0: 56 55 58 59 65 60 67 38 48 40 56 50 45 51 62 55 51 30 60 65 56 52 62 61 29 57 57 40 40 62 24 70
1: 52 46 56 57 67 46 74 32 48 24 67 42 56 41 55 47 56 36 55 69 51 49 67 65 28 47 46 45 35 55 33 79
2: 49 41 48 49 41 43 42 65 55 60 48 55 51 59 64 63 61 60 62 48 48 68 45 51 70 55 43 47 56 47 60 49
3: 43 65 33 13 6 50 0 99 71 99 21 48 39 51 31 51 50 85 25 19 48 52 17 11 99 40 58 92 82 22 90 0
4: 49 43 58 51 41 45 47 72 65 74 48 56 50 50 62 69 50 54 63 47 48 64 46 34 73 58 46 46 62 41 58 35
5: 45 27 54 63 70 35 86 18 33 9 67 46 48 56 71 58 58 19 80 67 44 59 73 77 15 47 34 14 27 62 19 95
6: 54 66 44 46 34 56 28 80 61 74 36 46 55 50 47 56 47 77 39 28 48 54 41 46 80 50 61 74 58 37 83 25
7: 51 59 41 45 48 55 30 62 61 70 48 67 49 59 47 48 59 65 44 54 45 56 36 42 71 57 58 55 70 42 71 37
8: 49 53 37 27 25 48 15 93 62 99 33 54 42 48 52 55 43 77 37 26 44 62 24 32 99 52 53 78 71 32 81 11
9: 45 31 53 61 66 36 78 26 37 19 63 48 49 55 69 59 55 26 76 63 44 59 69 71 25 47 37 21 32 59 26 86
10: 46 28 71 71 72 34 99 5 23 0 69 50 53 50 61 43 59 17 64 68 43 44 83 80 0 42 34 3 29 74 14 97
11: 54 47 61 60 59 56 70 36 45 36 58 55 61 58 46 46 60 49 49 55 59 43 69 57 35 48 50 53 48 59 42 69
12: 53 46 61 58 57 52 70 41 48 30 61 66 51 54 50 49 54 52 59 60 52 49 56 65 33 56 49 44 53 56 41 65
13: 52 49 54 56 58 50 65 44 47 42 60 52 57 49 58 47 63 45 48 60 45 58 63 63 49 47 47 52 49 58 44 62
14: 44 20 65 71 75 36 99 0 29 0 71 49 46 48 56 38 50 22 62 73 49 40 86 82 0 51 32 9 30 75 16 99
15: 58 73 36 36 32 62 6 83 70 90 38 50 52 49 30 42 46 83 18 35 56 45 23 26 89 54 65 84 74 39 83 8
16: 46 48 50 47 46 50 48 65 57 61 47 58 48 52 52 56 49 63 54 51 46 52 52 48 57 57 48 61 64 46 65 48
17: 53 53 52 56 58 52 45 50 53 52 58 47 58 54 49 52 50 51 53 58 55 54 44 54 61 47 56 53 53 55 56 50
18: 47 38 62 64 69 47 89 22 35 10 64 47 54 52 66 51 49 27 67 68 57 46 77 72 8 46 42 26 28 63 22 87
19: 51 47 56 57 58 53 57 51 51 45 52 49 55 53 57 54 53 47 55 56 47 61 56 57 54 54 50 41 48 57 51 58
20: 47 80 17 18 8 65 0 99 67 99 19 49 48 41 3 36 38 87 0 13 50 39 0 0 99 40 68 99 88 16 99 0
21: 49 43 69 54 59 42 83 25 41 23 56 55 50 50 47 42 58 35 53 52 55 37 72 72 15 48 43 37 41 60 29 76
22: 53 57 44 49 51 58 42 51 51 55 45 49 43 48 51 51 45 41 49 52 52 49 43 43 47 53 57 49 48 50 39 46
23: 55 44 49 62 74 50 73 28 41 18 57 45 51 52 62 49 55 34 65 56 53 54 78 65 21 49 47 31 32 68 36 87
24: 51 65 33 32 24 48 1 90 65 99 31 42 47 49 38 54 40 79 33 29 42 55 21 23 99 48 59 79 67 27 85 0
25: 56 72 45 36 32 60 17 85 66 92 35 43 51 45 36 48 53 69 26 33 51 54 32 34 93 45 64 82 64 43 77 13
26: 57 73 30 27 23 59 0 99 70 99 23 47 51 46 25 48 39 77 20 20 47 46 0 0 99 45 64 94 78 25 87 0

52 57 43 47 48 55 33 61 59 68 49 66 50 58 49 48 58 64 44 54 47 56 38 43 69 56 58 55 69 43 69 38 -> 7
53 49 55 57 67 47 70 37 51 31 68 43 58 42 54 50 56 40 56 71 52 50 63 62 32 47 48 49 39 55 37 75 -> 1
41 49 44 31 23 43 12 88 73 96 38 64 48 44 40 55 48 79 39 37 37 53 26 35 96 51 47 82 79 33 85 11 -> 8
50 51 41 32 31 48 24 84 59 92 37 54 43 49 53 54 46 70 40 32 44 60 30 37 90 52 52 70 67 36 73 21 -> 8
57 62 41 33 30 58 17 86 60 94 34 53 41 49 46 60 32 73 45 34 48 61 27 34 96 49 58 74 74 36 73 20 -> 8
53 49 47 69 81 54 87 9 31 0 69 45 49 49 60 49 41 22 70 75 62 47 70 63 0 48 48 19 28 75 15 90 -> 18
52 48 48 68 80 52 86 9 32 1 69 46 48 50 61 51 42 22 71 76 61 47 69 64 0 49 47 19 29 73 15 91 -> 18
49 67 46 41 41 58 31 74 69 79 39 60 46 52 47 59 44 71 49 34 47 50 40 40 71 57 59 68 66 38 70 26 -> 6
54 55 43 58 50 58 36 57 49 61 58 56 63 57 42 47 48 53 40 57 61 50 45 52 62 55 56 65 60 56 57 49 -> 17
50 47 56 49 40 47 43 74 65 76 46 54 50 49 58 66 50 56 58 45 48 63 44 34 76 57 48 51 62 42 61 33 -> 4
47 36 61 64 71 47 90 21 34 8 66 46 54 52 67 51 46 25 70 71 58 48 75 72 6 45 41 24 25 64 20 90 -> 18
49 69 44 39 40 59 26 77 71 83 37 60 44 51 46 59 43 73 47 34 47 50 37 37 75 57 60 72 67 37 72 22 -> 6
52 55 45 46 48 54 52 52 60 49 49 64 45 61 56 57 45 58 57 52 45 56 50 57 52 61 54 55 62 47 58 55 -> 16
50 54 39 30 28 49 17 89 62 99 35 53 45 49 50 54 43 75 38 30 45 59 26 34 97 52 54 78 68 35 79 14 -> 8
62 59 33 55 51 58 25 62 53 61 54 50 58 49 42 45 44 68 38 54 61 56 39 37 79 53 63 68 65 54 70 29 -> 7
61 68 55 59 55 62 49 50 52 50 60 42 60 46 44 52 51 55 47 63 56 46 54 40 55 44 66 64 41 55 61 43 -> 17
63 72 56 60 56 63 48 49 52 50 61 40 63 43 40 50 51 56 43 64 59 44 53 38 56 43 69 69 38 56 63 40 -> 17
55 42 52 55 61 53 70 30 43 29 56 56 42 58 60 52 57 44 58 62 52 52 58 58 28 59 49 45 53 58 40 82 -> 12
55 53 59 59 64 58 68 39 48 40 56 52 46 52 61 54 52 32 59 64 56 51 62 61 30 57 55 41 41 60 26 69 -> 0
38 79 0 0 0 55 0 99 65 99 0 39 27 31 0 30 23 97 0 0 30 36 0 0 99 27 68 96 89 0 99 0 -> 20
55 55 48 55 58 53 37 56 57 60 56 48 59 55 48 52 49 56 50 57 56 56 38 49 69 46 58 58 57 54 62 44 -> 17
50 40 61 56 57 45 74 39 47 36 57 51 50 54 63 58 52 47 67 56 41 56 68 72 32 54 41 39 44 56 49 67 -> 12
50 47 49 52 50 60 55 55 53 52 52 59 46 62 63 63 51 47 67 53 44 58 59 54 47 55 49 38 56 53 49 56 -> 19
